Named moves (each a turn or a mirror), then the moves between two rows, first move first; the first pair answered
move tonob:
17, -7, 3, 3, -1, -23, -8, 3, 8, -30, -6, 11, -23, -25, 49, -4, 3, 9, -9, -14, 27, -22, 14, -15, 14, 15, -1, 7 |-> 16, -7, 7, -1, 1, -24, -3, 4, 9, -35, -3, 7, -21, -22, 52, -7, 1, 12, -10, -18, 31, -13, 8, -11, 6, 13, 8, 5
8, -25, -6, -11, -28, 2, -16, 3, 20, 26, 1, 21, -2, -43, -15, -1, 0, -17, -28, -3, -15, -71, 17, -31, 15, -19, -14, 12 |-> 18, -32, 25, -39, -16, -8, 8, 10, 21, -12, 12, -6, 16, -28, 1, -13, -9, 2, -23, -26, -7, -13, -36, -10, -30, -27, 58, 11
-28, 4, 9, -1, 9, -8, 4, 19, 7, 13, -3, -18, 13, 32, 3, 8, 3, -12, 3, -5, 0, 27, -14, 8, -8, 10, 12, -1 |-> -33, 6, -2, 12, 5, -3, -7, 14, 6, 30, -7, -7, 4, 25, -5, 16, 9, -22, 1, 6, -3, 3, 10, -1, 13, 14, -17, 0
42, 2, -5, 16, -32, 30, 13, 3, 2, 0, -3, -1, -11, -19, 25, 16, -9, 38, -10, 4, -22, 13, -17, -17, 9, -15, -1, 7 |-> 43, 2, -6, 18, -33, 31, 14, 3, 1, 3, -3, -1, -13, -21, 25, 18, -9, 36, -10, 7, -24, 10, -16, -16, 13, -14, -5, 9
move nise:
2, 2, 0, -11, -4, 6, -11, 15, 7, 17, 10, -6, 7, 25, -32, 7, 4, -6, -1, -6, -17, 10, -19, 17, -27, -6, -4, 0 |-> 27, -9, 3, -9, -18, 15, -17, 10, 6, -5, 16, 4, -3, -9, -27, -4, 2, 3, 3, -18, -8, -5, -16, 5, -25, -6, -2, 8
-48, 26, 37, -1, 22, 1, -12, -1, -32, -15, 45, -16, 30, -5, 8, -31, 2, -12, -13, -20, 31, 12, 6, -35, -15, 28, -18, -13 |-> -52, 22, 30, -15, 29, 7, -4, 5, -21, 6, 42, -31, 43, 33, -3, -22, 2, -16, -18, -13, 16, 25, -10, -4, -32, 12, -2, -18
-1, 14, 3, 11, 4, 5, -20, 3, -15, 12, 24, 0, -6, 0, -28, -4, 6, -8, 8, -2, -7, 3, -4, 0, -12, 2, -7, 9 |-> 2, 14, 3, 10, 4, 8, -19, 2, -13, 11, 26, -1, -4, 0, -29, -4, 4, -8, 9, -3, -7, 4, -4, 2, -12, 0, -5, 9
move Kosat:
10, 8, -4, 24, -20, -11, -2, 9, -17, -38, 13, 8, -31, -15, 29, -1, 3, 25, 3, -25, 24, 0, -2, -31, 10, 23, -4, 8 |-> 42, 4, -1, -25, -4, 6, -16, 3, -2, -9, 44, -5, 3, -26, -33, -3, -9, 8, 20, -16, 4, 2, -10, -2, -30, -7, 18, 11
-18, 25, 13, 39, 20, -29, 1, 11, -12, 1, 11, 15, -2, -10, 32, 15, -2, -9, -4, -16, 13, 15, -16, -24, 17, 21, -27, 12 |-> 8, 23, 12, 5, 24, -6, -20, 14, -1, 24, 41, 8, 19, -18, -27, 13, -9, -24, 11, -15, -5, 15, -25, -2, -17, -1, -17, 17
-15, 9, -6, 2, -3, 4, -10, 8, -2, 17, 7, 2, 1, 6, -17, 1, 8, -15, 2, 7, -2, -6, 10, -8, 8, 5, -28, 1 |-> -16, 5, -1, -12, 10, -6, 5, -5, 1, 25, 2, -4, 14, 1, -17, 3, 1, -15, 0, 17, -3, -4, 15, 1, 6, -1, -10, -3
2, -4, -14, 24, -1, -10, 24, 14, 11, -48, 3, -5, -11, 1, 11, 4, 11, 8, -16, -29, 16, 38, 2, -2, -23, 23, 28, 8 |-> 19, -3, -16, 5, -2, 4, 7, 18, 16, -38, 21, -7, -4, -2, -21, 4, 10, -1, -7, -33, 8, 39, -5, 7, -41, 14, 28, 13
move zigef:
1, 11, 9, 12, 12, -7, 2, 26, -2, 11, -12, -1, -16, 15, 2, 15, -23, 5, 14, -38, 4, 38, -32, -9, -6, 6, -16, -4 |-> 19, 6, 11, 14, 2, 0, -6, 19, -5, -2, -4, 8, -23, -16, 5, 6, -22, 6, 18, -43, 14, 22, -27, -24, -1, 6, -20, 2
-2, 0, 6, -22, 13, -14, -6, -17, 3, 38, 3, 6, 16, 0, -19, 14, -19, -20, -2, 5, -6, 0, 30, -1, -13, 2, -3, -2 |-> -1, 2, 1, -16, 5, -5, -17, -8, 4, 41, 7, 7, 11, 4, -27, 13, -16, -22, 0, -1, -9, 0, 26, -3, -17, 2, -15, 2
-8, -13, 15, 33, 15, -6, 43, -22, -4, -6, -46, -28, 38, 36, 36, 25, 20, -5, -41, 35, 4, 3, 19, 7, 27, -8, -13, -46 |-> -5, 2, -5, 54, -9, 29, -3, 21, -7, 0, -27, -20, 17, 62, 3, 27, 35, -16, -38, 10, -10, 0, -1, 4, 13, -1, -58, -32

Each pair is two moves apart.
-26, -7, -2, -3, 35, -5, -29, 19, 10, 8, -9, 18, 12, -5, 3, -2, 0, -19, 0, 1, -16, -12, 26, 22, 1, -18, 9, -2 |-> -14, -9, 0, -3, 31, 1, -35, 15, 9, -1, -3, 27, 7, -24, 1, -6, -1, -17, 4, -2, -11, -22, 30, 13, 3, -16, 6, 3 : zigef zigef
30, -14, -22, -13, -3, 19, -8, -33, 4, 17, 1, -13, -3, 5, -25, -14, 7, -10, -12, 33, -26, -39, 18, 0, -5, -41, 6, 42 |-> 26, -18, -11, -25, 9, 10, 9, -35, 6, 11, -1, -27, 7, 16, -13, -14, 2, -5, -13, 31, -26, -16, 4, 13, -17, -46, 35, 40 : zigef tonob
28, -21, -20, 9, -15, 2, -34, 52, -24, -47, -10, -12, -26, 18, 17, -37, 14, 10, -15, -26, -17, 10, -37, -7, -18, 17, -9, 15 |-> -9, -6, -19, 22, 2, -18, -31, 56, -28, -29, -16, -15, -24, 40, 22, -27, 18, -1, -18, -15, -22, 25, -27, -14, -5, 34, -29, 5 : nise nise
8, -13, -15, -28, 16, -6, 30, -6, -6, -16, -19, -16, 10, -42, 20, -16, -14, 1, -1, 11, 4, -11, 29, -31, -3, 0, 16, -9 |-> 28, -11, -20, -39, 7, 17, 2, 10, -1, -7, 3, -15, 13, -43, -19, -20, -11, -10, 9, 1, -7, -14, 16, -25, -26, -10, 3, 1 : Kosat Kosat
8, -6, 12, -10, 7, 0, -9, -5, 9, -12, 26, 28, -5, -32, -21, -12, -11, -11, 18, 4, 10, -21, 19, -27, 8, -5, -4, 3 |-> -3, -7, 25, -4, 9, -13, 12, -6, 4, -36, 15, 20, -7, -21, 13, -15, -9, 4, 13, -1, 22, 0, 4, -28, 8, 0, 20, -2 : tonob Kosat
-12, 9, 0, 15, -12, -3, 7, 5, -5, -32, -14, -10, -23, 19, 31, 10, 11, 13, -15, -12, 18, 7, -11, -15, -3, 4, 6, -10 |-> -15, 12, -3, 17, -10, -2, 5, 8, -2, -24, -15, -14, -20, 32, 27, 11, 11, 10, -16, -11, 15, 11, -13, -9, -5, 3, 4, -9 : zigef nise
-8, 4, 7, -7, 20, -12, 19, -12, -1, 18, -2, -3, 7, 20, 2, 12, -9, -8, -9, 15, -4, 9, 8, 15, 6, 1, 3, -4 |-> 7, -5, 2, 16, -7, -1, 13, -2, -6, -12, -9, 4, -19, 17, 23, 12, -1, 8, -17, -3, 7, -2, -2, 1, 14, 4, 0, 5 : nise Kosat
19, -16, -3, 9, -16, 27, -9, 3, 11, 5, 28, -23, 10, 35, -23, 21, -2, -10, -13, 5, -16, -19, -10, 25, -1, -23, -32, 14 |-> 44, -29, 13, -8, -19, 21, 2, -15, 9, -27, 35, -21, 15, -8, -10, 6, -12, 4, -6, -5, 0, -18, -14, 16, -7, -24, 2, 19 : zigef tonob
5, 12, 0, 26, 2, 20, -20, -9, -15, -17, -8, 1, -38, -12, 2, -19, 9, -9, 5, -42, 2, -11, -4, -32, 12, 8, -37, 4 |-> 2, 0, 16, 6, 25, -7, 23, -43, -12, -27, -23, -5, -20, -32, 31, -20, -3, 4, 2, -22, 13, -3, 7, -25, 18, 5, 6, -7 : zigef tonob
-15, 1, -11, 12, 11, 8, 0, 17, -3, 23, 7, 1, -5, 14, 2, 4, -20, -32, -12, -8, -3, 3, 24, -10, 4, -15, -7, 8 |-> -9, -8, -10, 7, 12, 5, 17, 9, -1, 17, -2, -3, -2, 15, 18, 7, -24, -24, -20, -3, 0, 3, 21, -2, 5, -23, 15, 5 : nise Kosat
-3, -20, 8, -4, 43, -26, -12, -19, 10, 15, 18, 14, 12, -43, 26, -29, -11, -23, 10, 13, -2, -17, 41, 15, 6, 3, -12, -28 |-> -25, -15, 8, -8, 55, -31, -7, -1, 12, 30, 14, -5, 23, 6, 23, -19, -8, -27, 3, 14, -10, 16, 18, 40, -9, -1, -4, -37 : zigef tonob
